500 stands for zero in the data rows.
Here are some points, each followed by its number:
[561 613 626 595 589 484 421 453 575 515 447 294 498 641 340 217 108 159
 274 365 391 683 685 656 581 650 406 441 408 419 396 424 428 510 657 589
 600 685 527 517 558 578 443 776 806 553 467 434] 0
[326 447 509 714 593 549 618 404 576 435 367 323 501 695 490 474 521 667
 501 443 471 425 540 485 776 757 773 729 728 722 794 402 218 187 325 783
 716 762 812 829 780 827 808 777 807 807 730 639] 1
[512 504 574 444 325 351 432 496 461 466 582 542 534 560 623 603 574 635
 621 548 581 601 667 552 477 629 785 523 523 462 410 440 456 415 382 375
 485 574 701 546 599 483 440 386 378 670 562 547] 2
[281 268 265 297 272 282 307 410 477 581 523 711 534 440 432 510 470 395
 272 232 168 195 224 209 312 563 648 692 471 396 265 263 405 513 624 526
 560 601 630 575 688 756 863 601 643 593 499 513] 3
[480 562 623 709 592 508 514 550 576 430 308 238 268 248 212 195 313 366
 686 668 659 611 510 437 540 552 421 364 390 417 491 571 633 546 422 504
 378 354 351 370 471 552 760 807 759 775 389 298] 4
[571 781 230 239 687 573 488 661 581 558 656 556 522 508 488 362 467 557
 620 599 552 513 700 710 462 488 664 373 266 215 284 276 369 365 366 437
 480 404 425 358 385 428 498 493 419 408 392 476] 5
[660 629 543 540 590 624 534 565 473 406 363 434 459 524 615 611 494 552
 620 571 444 298 308 286 447 656 541 587 622 656 633 492 443 376 335 431
 505 570 388 496 572 819 785 689 643 810 536 601] 6
[271 402 585 509 405 352 391 484 790 742 673 500 598 658 737 897 549 579
 563 609 622 540 514 412 376 347 245 214 303 446 558 771 651 548 458 360
 339 412 414 404 482 475 525 623 719 507 430 291] 7
[203 216 286 385 392 626 613 585 596 625 619 525 639 663 493 450 562 724
 657 586 456 370 383 441 598 773 699 761 821 468 490 510 327 360 493 687
 535 537 742 479 306 167 125 219 246 285 312 427] 8
[818 429 520 435 466 684 662 597 537 501 531 468 533 658 606 573 514 664
 601 578 598 599 680 565 655 762 503 545 535 416 377 336 431 450 503 419
 370 281 244 255 228 228 252 235 235 166 226 310] 9
[502 460 432 384 385 410 448 592 684 516 430 478 465 311 190 110 301 330
 378 472 673 639 533 500 606 294 327 339 401 391 457 730 696 664 610 514
 579 478 399 270 390 580 259 126 228 288 683 561] 10
New points follow, each followed by the numbers of its three nearest points above by angle, smallest number first.
[572 620 686 691 606 553 518 597 394 230 336 599 471 406 450 526 497 645
 548 460 518 646 562 705 606 565 506 505 644 663 671 621 652 633 645 753
 581 432 421 591 625 408 431 645 579 572 648 710] 1 4 6
[470 506 665 613 542 411 260 426 430 491 563 690 431 382 423 410 445 762
 534 435 503 481 530 501 412 258 139 255 516 608 428 447 440 622 680 630
 586 750 420 419 378 351 361 607 454 435 430 436] 0 7 10
[349 465 460 564 594 434 320 236 142 145 188 264 276 375 436 447 549 536
 437 420 326 249 359 434 710 654 616 633 409 204 125 244 725 524 475 409
 596 529 309 312 436 590 416 403 349 426 522 547] 3 4 10
[327 491 610 630 434 562 516 449 314 390 497 567 519 548 483 699 595 497
 436 341 312 326 315 340 420 498 555 646 488 510 831 804 778 619 650 517
 409 328 488 629 420 345 337 307 316 309 409 548] 7 8 9
[519 440 556 549 560 338 733 528 555 708 434 310 264 278 304 450 435 462
 611 603 372 650 509 383 421 534 658 511 484 443 338 382 561 695 512 521
 591 657 816 804 805 694 618 601 530 535 662 463] 1 3 4
[615 566 473 567 587 567 792 693 684 576 742 643 539 530 565 729 584 516
 596 678 664 592 521 579 672 574 478 395 281 352 470 556 635 529 354 318
 401 467 459 632 604 523 488 394 438 559 499 443] 5 7 9
[280 428 482 612 592 544 664 513 450 605 751 700 437 420 461 491 853 694
 698 670 624 635 570 702 411 380 316 290 282 370 429 599 446 489 530 557
 488 598 640 638 502 524 486 481 425 500 433 502] 2 5 7
[320 445 634 402 231 375 300 309 261 604 441 459 620 735 528 356 267 339
 463 657 450 264 297 403 516 660 695 670 544 449 391 264 246 271 292 223
 271 319 346 360 374 410 510 388 647 542 430 460] 2 3 8
[442 453 742 697 510 416 470 637 560 445 418 590 554 402 455 608 490 422
 367 283 254 275 274 343 349 368 388 303 339 361 832 420 389 265 378 700
 623 607 643 696 640 632 671 680 652 647 620 663] 1 3 6
[266 243 503 311 184 347 526 399 597 583 525 538 515 570 624 528 600 677
 594 594 639 666 744 492 567 771 516 427 474 607 605 608 629 679 636 458
 630 567 678 459 369 307 278 259 176 248 421 517] 2 8 9
[441 550 587 595 513 527 599 527 521 696 573 687 445 176 335 579 714 625
 608 619 662 667 762 332 298 174 322 457 584 519 468 341 408 525 532 735
 604 587 550 582 548 565 623 537 343 349 331 347] 4 5 7
[417 609 728 696 814 710 650 603 519 493 507 576 674 807 684 610 750 639
 415 485 587 589 540 580 414 311 325 399 554 625 607 593 625 585 580 550
 514 457 369 278 362 406 536 585 640 733 760 863] 1 6 7
[416 394 389 449 522 658 802 347 290 152 155 180 130 268 297 319 477 591
 478 342 282 317 372 503 364 473 777 734 384 234 185 259 368 610 446 508
 514 600 355 333 404 622 461 284 253 326 433 493] 3 9 10
[485 523 613 690 680 629 626 642 654 842 816 473 495 580 541 536 344 412
 417 529 611 670 585 500 449 529 663 346 329 319 374 359 393 397 358 298
 411 416 715 608 497 481 517 509 582 597 589 520] 0 2 5
[474 450 615 658 833 405 210 159 161 207 168 216 287 363 476 468 586 487
 397 383 237 224 294 437 742 619 470 621 404 280 234 336 503 689 558 504
 601 548 508 464 449 626 570 510 449 443 525 626] 0 3 6
[504 542 502 525 461 510 379 401 318 412 667 540 511 701 565 477 442 519
 440 327 310 281 332 349 386 590 569 527 416 253 158 305 407 654 382 269
 299 341 598 494 439 461 373 513 561 700 617 635] 2 3 5
[615 614 502 363 455 451 607 436 551 693 512 651 456 410 427 466 740 684
 717 735 731 810 390 471 540 490 534 617 651 585 548 650 814 705 620 775
 492 418 462 442 501 583 627 476 422 306 205 152] 4 7 9
[292 320 411 529 628 489 458 452 420 354 402 513 652 702 664 672 653 675
 557 565 688 564 501 538 629 415 416 379 454 483 570 449 344 480 761 569
 433 675 826 302 246 251 260 339 417 629 563 543] 2 8 9
[348 223 212 245 272 390 442 395 364 345 367 505 658 627 645 655 522 373
 484 597 615 623 549 740 649 637 618 526 482 655 714 609 424 457 426 483
 769 698 755 612 581 463 343 381 415 355 271 273] 1 2 8
[447 453 392 416 579 263 331 678 509 304 493 517 705 397 377 326 254 192
 172 249 245 314 331 433 267 175 108 279 358 626 488 377 479 512 553 697
 630 677 530 531 599 594 656 710 778 810 698 603] 0 3 6
[585 464 433 365 314 234 132 332 673 393 341 354 398 453 609 487 401 477
 539 635 446 447 555 476 436 483 676 606 731 761 769 807 461 459 359 355
 440 521 487 837 445 377 316 273 155 267 290 396] 2 8 10
[720 773 608 556 406 486 616 386 465 675 533 468 652 700 597 437 393 461
 645 678 696 617 636 623 517 624 640 678 758 819 738 778 768 797 638 538
 513 414 361 528 668 588 398 414 386 452 509 536] 2 9 10
